(in the rows, 128 means zero)
The rows of D fall into a few groups, which share some directions, and each row is roughly a mix of its group's hidden directions, except one row that fits no group.
D, 150 rows:
[[130 136 144 132 109 150 113 171 138  97 170  99 117]
 [115 144 104 104 132 108 100 124 173 168 115 125 107]
 [130 185 160  97 130 124 104 135 133 147 131 153 135]
 [119 106 156 155 114  98 130 144  98 132 114 155  86]
 [ 93 133 111 120 110 141 137 144 183  99 135 103 132]
 [108 124  94 110 128 148 126 111 111 172 174 129 121]
 [134 126 102 119  97 179  90 149 129 113 147 129 116]
 [112 132 139 127 158 132 119 116 138  83  90  85 134]
 [141 152  95 103 144 162 164 134 155 103 123 140 146]
 [162 125 110 129 161 166  88 126 152 146 143 121 113]
 [148 125 111 142 139 148 157 151  99 163  95 158 142]
 [116 120 149 112 109  93  74 113 131 121 158 122 108]
 [118 155 105  93  86 130 119 104 122 111 142 106 159]
 [174 119 120 119 150 145 153 121 144 170 121 108 155]
 [151 145 103 135 116 151 119 162 144 176 157 139 120]
 [121 122 127 153 133 117 164 158  80  89 135 120 126]
 [136 150 135 143 180 157 139 109 155  97 128 136 108]
 [159 121 122 166 105  98 132 118 151  92 121 157 141]
 [ 91 136 150 134 141 134 147 131 126  80 115  87 145]
 [119 123 131 102 160 163 121 120 142 127 167  84 143]
 [167  88 133 159 124 115 137 114 125 155 151 106 104]
 [101  99 122 162 120 169 120 140 122 115 167 117 107]
 [114 129  92 109 150 127 126 119  90  96 134 119  83]
 [124 127 101 135 122 110 111 155 147 173 175 141 118]
 [134 113 136  89 152 156  95 121 160 106 146 130 100]
 [153 160 128 137 101 152 128 130 142 187 144 135 131]
 [127 147  87  95 163 134 142 150 133 108 152 112 102]
 [141 108 129 155 142 130 162 149  92  91 107 138 154]
 [142 139 135 162 160 108 132  88  92 132 112 101 117]
 [131 126 124 159 150 130 120 184 123  97 126 130  92]
 [127 145 125  86 124 113  99 165 145 106 154  96 126]
 [125 112  90 119  99 111 109 157 120 102 166 101 127]
 [150 147 105 150 138 123 159 174 104 141 108 141 104]
 [104 131  96  92 158 117 148  97 111 101 148 112 130]
 [ 84 109 101 107 146 122 108 142 140 122 159 110  94]
 [ 93 100 110 139 133 114  96 117 128  85  98 114 111]
 [ 85 107 119 142 155 141 118 158 132 139 103 170 120]
 [156  83 119 156 177 145 144 131 124 126 126 135 113]
 [140 152 153 156 102 127  75 147 121 153 128 143 116]
 [135 129  76 145 107 169 109 122 115 149 124 121 156]
 [155 174 119 147 114 134 125 140 109 161 156 159 113]
 [114 118 112 117 104 139  84 142 126  96 146  92 158]
 [109 117 115 156 128 156  93 129 108 109 164  89 122]
 [107 118 148 163 141 129 153  89 108  86 125 113 122]
 [102 152 131 103 112 116 114  90 127 110 164  93 113]
 [114 118 117 124 156 142 130 137 176  77 132 106 135]
 [ 72 121 131 132 140 127 143 127 128  81 131  98 111]
 [121 125 116 139 124 123 187 161 141 147  92 124 114]
 [115 141 140 104  97  93  78 125 117 114 125 103 110]
 [145 167 166 118  97 120 117 101 161 153 131 122 135]
 [174 118  85 126 122 155 141 155 124 155 150 137 134]
 [125 126  96 118  82 127 118 135 106 169 155 147 146]
 [148 153 137 157  85 118 135 128  85 127 111 120 157]
 [121 149 107 131  89 153 108  97  82 130 137 123 147]
 [144 109 108 113  98 125 124 128 102  76 144  95 134]
 [130 144 182 145 117  88 117 110 103 103 133 132 114]
 [129 128 131 117 104  80 125 149  88 119 101  98 147]
 [149 149 147  87 114 131 101 122 166 134 144 115 162]
 [122 145 124  93 104 118  74 106 142 125 159 116 128]
 [113 139 109 141  98 143 133 154 119  71 150 111 115]
 [125 106 155 116 138 130 118 171 157  86 151 114 144]
 [151 134 116 128 125 129 155 154  62 137 139 139 141]
 [ 81 140 147 144 118 130 100 135 128  88 150 102 109]
 [139 110 109 181 116 172 123 145 109 114 110 134 124]
 [148 109 103 145 126 132 166 155  92 159 105 144 122]
 [125 121 121 142 117 168 108  89 101 131 139 136  82]
 [109 124 175 114 152 104 148 114 159 110 147 130  98]
 [101 135 129 175 113 107 160 157 101 115 142 138 111]
 [135 134  85 137 130 145 134 152 119  86 122 101 167]
 [145 143 136 146  86 105 139 153  94 122 113 168 129]
 [103 119 114 142  99 132 112 113  84 122 113  86 153]
 [134 108 149 119 143 137 100 125 179  87 104 126 137]
 [ 86 134  92 105 108  96 121 119 106 135 133 136 164]
 [140 100 109 164 117 183 111 131 133 133 116 138 153]
 [107 131 104 103 120 136  71 148 124  92 121 113 128]
 [154 105 138 114 119 101 137 101 150 110 170  91 124]
 [180 137 172 143 112 100 144 128 116 152 126 133 132]
 [138 125 139 136 179 116 135 101 145 163 136 168 118]
 [115 141 158 137 117 129  96 102  82 129  87 120 133]
 [117 148 109 122 141 112 144  92 125 169 119 144  82]
 [155  94 112 127 125 148 140 154 135 159  90 149 154]
 [121 149  84 126 111 128 122 118 108 188 135 129 118]
 [130 115 132 113 149 163 116 144 172 116  95  91 131]
 [133 156 117 146  97 102 134 147 113 139  95 173 112]
 [101 135 155 124 113  93 112 133 152  92 159 121 100]
 [106 144 152 145 179 116 115 115 150 156 114 153 113]
 [145 123 146 145 139 138 145 119  92 134 115 162  75]
 [114 112 138 114 125  88  85 150 110 104 133 155 103]
 [111 114 167 167 107 115 133 100 123  92 110 120 144]
 [123 126 161 174 112 110 124 151 129 150 116 116  86]
 [131 127 137  95  75  93 112 161 121 123 128 110 133]
 [114 127 141 155 107  86 111  99 159 104 122 126  95]
 [106 115 169 146 105  91 136 143 128 113 115 146  90]
 [156 164 100 138 134 127 126 124 134 186 133 127 106]
 [129 106 103  88 168 165 137 130 138 155 128 127 148]
 [137 103 149 125 173 138 135  96 141  87 104 114 123]
 [124 125 142 149 138 153 117 123 120 107 159  66 141]
 [139 130 127 158 105  81 138 143  84 140 147 106 126]
 [137 127  87 122 113 152 169 172 126 136 118 138 150]
 [135 138 146 139  94 102 117 118  76  97 106 116 138]
 [142 117 124 121  87 109 121 139 174 137 110 172 126]
 [157 123 108 118 148 126 182 104 148 140 133  95 140]
 [117 118 175 128 106 123 106 122 167 167 138 118 110]
 [130 132 160 163 134  91 139 114  96  92 136 119 104]
 [117  93  73 103 121 139 129 143 133 119 129 105 161]
 [135 166  84  91 127 127 128 118 123 139 136 170 136]
 [162  91 148 155 134 118 149 136 126 171 103 123 114]
 [ 95 102 145 118 134 100 122  99 126  77 116 146 119]
 [151 134 183 122 116 114 125 141  85 123 131 156 144]
 [121  94 145 167 155 140 158 156 131 102 122 146 107]
 [122 145 101 157  87 119 113 140  90 114 113  98 144]
 [137 108 131 114 160 151 117 166 180 132 135 142 111]
 [154 138 137 147 175 149 135 160 156 122 103 116 107]
 [156 131 102 113 125 150  96 114 153 132  93 131 169]
 [125 152 138 113 105 146 166  75 127 122 124 127 158]
 [ 90 114 131 136 136 135 135 159 104 143 154 123  76]
 [135 176 136 144 110  95 140 138 113 154 126 148  91]
 [ 93 109 160 142 133 115 134 130  87  83 122 125 116]
 [124 123 144 141 133 151 141  84 134  83 127  85 129]
 [119 104 192 159 116 105 132 127 136 124 113 144 125]
 [159 142 130 174  93 140 122 155 117 140  93 134 137]
 [136 140 137 162 155 147 140 145 160 133 113  76 120]
 [142  87 122 149 151 156 132 146 156 153 149 151 103]
 [158 114 147 134 166 136 150 151 176 129 127 131 102]
 [147  80 123 144 138 117 166 116 142 130  85 119 138]
 [145 143 140 149 127 109 152  95 111  91 144  86 142]
 [103 135 129 130  92 140 121 181 111 127 157 148 106]
 [132 117 109 122 129 167 168 174 113 142 131 112 151]
 [116 135 111 105 153 133 127 124  65 129 147 158 117]
 [ 95 105  80 134 141 135 135 116  90 153 142 135 108]
 [113 115 164 145 104 108 114  83 143 134 103 131 158]
 [ 99 136 147 110 164 111 129 116 171 154 107 155 133]
 [ 73 157 114 140 140 145 114 134 116  94 125 101 121]
 [150 165  96 115 163 138 104 137 111  88 117 130 127]
 [136 113 167 131 107 103 153 117 165  92 127 106 142]
 [126 152 150 127 102 120 171 144 159 163 140 154 125]
 [161 142  86 109 114 164 158 153 135 139 133 137 148]
 [115 121 181 131 122 102 142  75 135 133 125 140 137]
 [132 134  93 147 138 147  90 123 108 164 157 120 100]
 [148 133 171 102 122 118 137 137 114 171 159 153 122]
 [ 97 100 118 143 140 152 113 121 128  82 114  95 151]
 [136 130  75 162 114 118 123 120 152 153  99 135 105]
 [125 112 118 137 161 165 147 154  85 152 120 106 134]
 [146 133 144 134 121 105 125 154 166 130  90 128 175]
 [126 162  91 112 144 153  93 137 166 142 146 118 131]
 [119 163  93 116 137 110 165 108  98 102 111 144 135]
 [161 128  87 130 132 157 122 135 146 172 109 130 152]
 [112 156  96 108 105 138 120  94 134 149 145 105 166]
 [ 98 121 124 108 116 116 101 115  97 154 161 125  86]
 [165 177 120 114 145 126 136 118 112 166 113 143 147]]
Here is one row of each group, with its name. Which group are the others in?
[141 126 112  96 103 123 137 163 146 159 148 171 129]
L
[147 133 140 123 128 126 163  89  99 156 126 152 167]
R
[120 136 112 159 132 129 105  98 136  89  94 101 155]
T

[132 149 129 125 127 100 150 156 155 109 121 104 181]
R
[146 109 124 160 169 161 134 126 109  91 119 141 105]
L
[140 147  88 142  95 164 135 163 128 134 157 114 128]
L
[156 154 130 146 103 147 152  97 113 152 124 134 171]
R
[123 163 110 121 111  90 138  98 171 110 116 141 118]
T
[140 147 112 117 109 145 126 138 150 143 192 105 121]
T
[127  99 115 137 166 140 140 149 178 137 106 148 143]
R
[121 141 137 142 147 133 137 120  64  95 125 109 147]
T
[159 144 137  96 108 130 161 117 151  92 159 146 120]
L
[ 91 130 128 116 140 149  88  90 144  90 135 128 122]
L
[139 126  91 152 137 146 141 135 121 181 105 157 118]
R
